In the rows, 128 means zero.
One turn moves every row onto another: examples first, then more rows asked
Q_893: [127 112 141 120 154 114 128 147 143 144 120 114 141 137 107 122 156 142
 168 158 138 138 125 147]
Q_870: [132 123 127 115 145 142 128 117 134 126 100 119  87 131 123 139 133 136
 134 154 125 132 119 131]
Q_980: [126 108 122 149 150 131 119 118 118 150  95 127 121 113 110 122 144 129
 161 123 121 125 102 127]
Q_716: [130 105 133 137 148 138 128 102 130 157 106 113 104 133 138 125 146 107
 158 159 145 120 122 116]
Q_181: [147 104 141 120 166 148 114 139 115 151 111 137 124 123 136 142 146 120
 142 165 142 125 125 138]
Q_705: [126 121 134 126 153 146 103 130 137 129 112 106 103 131 141 139 151 109
 180 161 153 141 116 120]
Q_122: [122 103 147 119 164 148 102 107 143 141 106  94 109 142 128 139 137 136
 170 129 150 119 116 160]
Q_76: [151 107 143 133 151 130 127 139 137 139 129  91 128 140 137 114 157 126
 160 140 137 158 140 141]
Q_243: [121 111 150 127 170 144 106 101 128 154 103  97 120 143 131 136 146 127
 155 125 148 125 106 158]
Q_297: [109 117 127 123 162 135 120 121 135 131 115 134 118 114 135 133 151 145
 147 146 136 151 121 126]
Q_101: [165 127 142 119 148 117 122 127 113 149 100 122 113 148 106 142 146 133
 158 150 130 130 133 147]
Q_614: [157 111 155 126 169 149 116 128 155 143  98 125 127 131 152 118 147 129
 163 138 127 134  94 148]
Q_328: [155 106 139 141 148 131 123 130 130 146 121  91 123 153 132 118 142 136
 158 132 127 167 135 136]
Q_2: [158 105 126 119 138 144  93 125 121 143 108  95 130 126 124 124 125 141
 152 119 129 157 131 135]
Q_85: [141  97 144 126 134 151  95 152 128 155  98 116 117 141 132 123 169 122
 154 136 145 145 116 119]
Q_252: [131 120 153 106 163 141  95 118 156 126 127 120 123 139 123 113 151 127
 149 129 119 119 126 132]
Q_891: [135 105 155 120 161 125 105 128 119 120 120 110 123 130 104 134 133 143
 174 161 124 120  90 129]
Q_24: [144 116 130 101 150 139 122 130 143 135 104 104 134 106 128 137 137 121
 155 173 141 120 122 138]
Q_963: [156 110 148 115 141 129 123 116 136 144  96 126 125 160 114 148 153 137
 174 149 130 118 104 113]
Q_5: [156 111 128 125 139 132  99 115 131 142  98  87 117 119 138 122 123 136
 149 123 134 152 128 129]
Q_583: [134  75 142 116 148 146 107 128 125 145 104 108 129 141 102 130 148 152
 152 146 122 133  88 120]
Q_864: [168 101 151 119 167 148 125 114 154 137  95 114 113 123 146 119 149 132
 169 142 123 127 106 151]
Q_645: [151  94 151 114 126 125 107 114 136 147  89  90 117 119 129 120 150 138
 164 152 139 129 125 109]
Q_711: [126  74 137 123 155 149 107 135 134 144 100 118 114 141 114 134 160 146
 157 142 134 133  87 118]
Q_780: [160 108 123 137 143 150 120 132 119 142 125 100 130 135 111 113 136 111
 168 125 119 138 128 144]
Q_669: [144  98 154 131 156 130 107 125 119 132 120 114 138 139 105 132 135 138
 185 154 117 122  94 117]
Q_542: [143 118 155 106 167 140 103 103 137 129 120 116 113 138 118 118 163 122
 140 131 113 118 123 132]
Q_888: [132 109 137 143 150 134 102 146 127 117 108 100  93 116 115 126 125 137
 171 141 122 134 111 138]
Q_513: [146 101 138 120 144 132 123 116 141 141  98 115 128 162 106 145 153 148
 182 143 124 137  99 114]
Q_329: [149 113 115 133 147 145 120 127 118 149 123 119 128 127 112 114 135 116
 156 117 129 131 131 151]

Q_716 turns into Q_870
Q_980 turns into Q_101
Q_328 turns into Q_583
Now find these:
Q_542 turns into Q_864
Q_76 turns into Q_711

One turn moves every row onto another: examples first, then more rows asked
Q_326: [144 106 125 118 114 113 144 131 133 140 152 120 143 119 126 111 118 151]
Q_569: [129 104 133 123 116  91 157 101 143 147 114 134 115 126 125 147 138 135]
Q_978: [135 129 120 131 105  98 133 139 151 145 125 146 136 132 114 121 149 108]
Q_331: [132 100 122 121  96 149 140 118 124 152 116 153 133 116 121 123 137 126]
Q_751: [109 117 128 129  99 106 152 125 106 147 141 113 131 114 127 120 137 134]
Q_557: [125  97 136 119 129 121 151  97 150 122 123 125 132 116 121 116 144 138]
Q_167: [139 112 124 101 121 121 123 117 122 154 105 127 125 118 124 142 129 115]
Q_413: [120 103 130 119 124 127 151  99 152 132 131 117 122 104 119 116 130 135]
Q_424: [140 117 116 139 130 138 161 130 113 151 132 146 135 120 147 145 139 130]
Q_710: [122 120 124 137 122 125 121 133 147 125 142 147 126 126 119 154 127 128]
Q_471: [129 105 137 130 131 116 147  96 154 125 131 120 129 112 118 114 144 137]
Q_132: [144 110 108 117 112 118 145 126 136 144 137 118 144 113 129 111 115 148]
Q_409: [138 137 129 123 103  97 129 140 149 144 126 141 135 129 114 118 147 117]
Q_469: [129 110 129 119 117  99 152  98 136 147 120 137 107 132 140 148 147 141]
Q_894: [125  99 143 135 129 116 132 141 140 125 128 149 110 125 152 124 125 131]
Q_510: [109 130 124 126 100  98 149 115 112 142 150 129 130 111 122 119 141 139]
Q_484: [109 121 125 128  96 108 145 125 101 136 144 120 128 118 128 116 133 132]
Q_841: [143 109 121 109 129 124 126 119 119 154 104 133 118 125 121 137 136 110]
Q_523: [135 137 145 127  99 105 150 116 129 144 141 141 126 113 133 120 130  94]
Q_245: [123 108 140 142 125 116 132 136 146 124 134 142 109 130 155 121 123 124]
Q_506: [129 136 149 127 112 100 148 104 128 151 135 146 123 114 126 112 125 104]
Q_550: [135 132 113 126 102 103 133 147 148 144 133 144 120 131 114 116 136 115]
Q_215: [145 119 122 139 122 134 162 121 115 144 134 140 145 125 149 137 153 127]
Q_197: [147 114 122  92 130 121 135 107 126 152 114 137 125 120 126 138 140 118]
Q_356: [131 108 126 124 105 153 141 132 134 150 117 154 126 106 121 126 142 128]
Q_144: [125 108 137 135 127 114 139 132 147 128 133 165 118 126 158 120 128 125]
Q_312: [120 127 121 133 123 125 138 136 143 119 145 141 128 133 112 146 123 132]
Q_228: [139 123 117 144 126 130 150 124 111 139 132 148 150 120 150 137 149 126]
Q_206: [135 102 112 120 131 101 143 127 122 137 151 147 120 112 151 124 153 107]
Q_246: [147  98 111 131 130 107 143 120 119 129 145 145 112 109 149 124 154 118]

Q_206 turns into Q_356
Q_751 turns into Q_409
Q_550 turns into Q_144
Now find these:
Q_326 turns into Q_523
Q_167 turns into Q_471

One turn moves every row onto another: examples first, then more rows asked
Q_851: [140 122 140 175 126 163 114 101 119 143 115 113 143 167 123 144 144]
Q_897: [147 109 128 162 101 146 116 121 125 162 106 140 132 153 107 158 140]
Q_162: [120 105 120 168 123 156 112 107 134 125 108 127 146 164 106 128 132]
Q_742: [130 131 132 150 116 165 112 144 130 115 110 129 136 152 118 137 131]
Q_567: [130 132 129 150 122 171 140 108 130 126  99 113 131 169 132 133 135]
Q_474: [116 140 133 146 119 158 117 126 120 122  91 118 133 142 138 130 147]
Q_149: [125 103 157 158 115 149 115 106 131 147  98 133 147 145 156 153 130]
Q_758: [122 148 135 155 118 162 116 122 132 153 100 131  89 148 124 138 125]
Q_160: [115 126 127 156 105 140 113  99 132 154  84 104 139 144 138 133 128]
Q_662: [106 103 150 164 119 151 132 110 142 152 100 134 144 154 125 126 118]
Q_187: [149  92 142 152 115 162 131 100 117 154  94 144 117 154 115 141 143]
Q_4: [155 132 149 144 115 163 116 116 116 137 102 121 117 168 106 157 137]
Q_937: [144 139 146 150 105 158  87  92 136 143  96 144 109 162 110 142 127]
Q_444: [147 130 123 152 127 152  94 103 111 149  96 138 118 134 108 150 143]
Q_411: [127 130 131 149 103 160  96  90 151 144 101 111 139 157 126 126 120]
Q_450: [127 117 157 151 118 143  96 100 134 161 112 136 117 124 142 132 127]
Q_695: [127  97 158 150 119 155 109 147 132 139 104 134 112 155 138 139 128]
Q_774: [107 117 120 139 117 156 114  93 132 125 103 123 131 151 141 128 113]
Q_548: [129  81 160 155 116 155 108 104 133 149  95 127 137 151 108 135 139]
Q_787: [131  91 133 160 119 150 124  95 118 135 108 140 129 148 121 166 134]
Q_904: [132 129 131 163 110 147  95 107 140 160 114 132 130 158 150 132 112]
Q_288: [132 128 128 157 116 130 100  88 128 145 102 149 113 152 111 156 120]
Q_834: [137 123 143 138 147 164 112 109 127 126  96 130 119 145  97 142 136]
Q_366: [141 102 161 157 108 145 108 123 129 148  79 122 110 142 134 147 149]
Q_846: [129 130 132 136 132 168  97 111 141 134  85 141 100 138 132 130 137]
Q_145: [107 123 159 141 114 145 121 125 136 128  97 142  98 142 125 140 127]
Q_979: [132 132 113 137 113 147 104 102 131 158 105 145 120 172 115 128 122]
Q_921: [118 123 137 152  94 132 117 108 126 166 104 131 104 142 125 123 122]
Q_877: [130 101 150 135 122 151 115 122 132 153  91 140 101 154 142 116 139]
Q_962: [127 120 159 150 116 166 105 114 130 101  92 129 123 148 135 134 136]

Q_742 turns into Q_160
Q_921 turns into Q_4
Now find these:
Q_662 turns into Q_758
Q_904 turns into Q_444
Q_695 turns into Q_474
Q_962 turns into Q_774

